In the rows, 128 means zero.
A single turn carries every row of the set below to another of its rows. Some are shown first; where does it send the rows asked next?
z386: [133 120 141 104 146 127  87 112 132 123 109 108 152 143 139 120  99 146
 137 110 119 116 112 125 130 134 151 127 131 124  93]
z812: [121 127 139 123 142 125  97 122 120 138 154 133 136 130 139 124 178 145
 119 127  99 106 117  89 120 140 132  71 129 125 144]
z672: [115 126 144  95 137 128  89 124 145 132 150 128 146 144 152 113 139 156
 157 149 107 127 125 118 142 140 131 123 144 143 166]
z539: [129 128 134 127 140 114  89 101 144 127 117 135 149 131 141 127 140 140
  93 129  93 119 114 107 128 126 151 144 102 103 106]
z16: [136 133 147  90 131 130  88 126 122 140 141 111 135 150 146 117 128 144
 152 149 135 119 129 112 142 129 128 117 136 115 176]
z621: [124 131 145 119 141 121  85 135 125 137 147 121 122 125 142 123 175 149
 117 128 103 100 122  96 121 135 140  68 124 126 141]
z654: [110 132 148  88 137 119  78 124 124 134 131 130 123 120 156 125 130 146
 160 137 112 120 122 122 126 134 130 119 137 134 172]
z828: [125 127 146 126 148 125  92 130 120 140 150 121 129 130 137 122 173 148
 115 127 110 103 124  86 116 137 133  69 127 121 147]
z809: [121 100 114 119 119 116  97 103 120 130 116 148 128 153 139 108 118 135
 103 135  98 127 104  93 132 127 133 103 155 119 113]
z578: [129 107 141 118 139 136  99 118 131 135 113 127 167 139 150 113  97 143
 136 105 121 111 107 116 123 135 154 131 133 126 107]
z101: [135 125 137 131 131 118  91 109 136 136 113 137 146 132 146 125 134 135
  91 129 102 113 113 105 124 121 155 143  99  94 114]
z400: [137 122 139 132 139 121  91 114 150 134 119 126 152 140 140 119 135 144
  87 134 102 115 120 103 131 125 154 142 100  97 110]
z401: [131 130 139 123 137 127  95 127 127 138 155 124 136 143 137 121 181 148
 119 136 103 105 119  91 129 136 137  69 130 125 141]
z505: [129 115 141 107 148 133  93 118 131 129 114 114 159 135 144 115  94 147
 133 102 126 114 112 118 126 136 153 129 131 120 101]
z899: [129 121 134 103 150 119  96 109 147 143 143 114 135 148 125 127 149 138
 127 107 117 109 115 110 124 143 115 117 136 113 194]
z973: [127 120 132 102 138 116  97 115 163 142 147 126 135 147 137 124 157 142
 133 113 100 106 109 123 132 144 125 117 136 129 187]
z394: [142 121 143 105 134 119  91 122 159 147 139 107 129 160 132 122 152 140
 131 122 115 100 119 121 133 137 127 113 134 121 190]
z375: [120  89 127 127 133 124  95 122 127 135 115 137 127 149 140  98 106 142
  92 133 110 123 115  81 123 128 134 103 154 117 121]
z30: [139 118 140 113 135 127  89 102 127 127 106 116 155 153 140 122 103 139
 145 118 117 115 107 123 129 133 151 126 134 125  96]
z344: [125 117 148 106 156 114  84 117 162 139 135 107 124 145 130 125 149 147
 130 114 104 108 120 119 120 145 121 114 136 130 187]
z522: [109  97 124 111 133 114  85 130 132 129 116 138 114 126 148 102 106 147
  91 122 101 120 115  97 127 128 142 103 148 122 112]
z31: [137 124 140 134 142 119  89 101 136 132 111 127 147 141 137 126 135 138
  91 133 103 119 118  99 122 124 147 141 102  95 111]
z742: [132 120 145 140 139 117  85 109 147 134 109 132 146 137 144 122 137 141
  94 135  92 117 116 105 121 124 155 142 103 107 110]
z664: [127 111 117  99 127 112  85 123 120 126 116 123 111 143 138 107 109 142
  91 129 115 121 115 100 141 122 139  99 145 104 109]
z898: [128 107 121 111 123 112  86 116 138 124 119 128 118 160 136 104 120 145
 100 145  98 127 113 102 144 127 141  99 153 124 101]
z878: [118 119 160 104 160 132  83 127 136 135 138 110 137 143 142 114 125 158
 149 147 123 126 137 102 125 138 121 120 141 133 175]
z74: [131 137 139 115 133 123  91 127 118 139 152 120 126 134 139 126 178 142
 119 131 107 101 119  97 127 133 139  69 126 118 141]
z525: [131 128 140  99 137 110  85 114 145 144 131 115 116 139 134 131 151 134
 135 110 108 101 112 126 123 138 124 114 132 120 190]
z601: [115 129 136  91 143 129  97 106 112 135 145 132 147 134 142 124 130 141
 154 133 123 129 120 105 128 138 117 122 141 117 178]
z15: [138 108 143 122 132 134  97 108 129 135 107 124 165 153 145 116 102 138
 143 117 119 113 106 117 124 134 152 128 136 129 105]

z601 turns into z16
z101 turns into z31
z375 turns into z898
And these:
z505 turns into z15
z74 turns into z828
z525 turns into z899

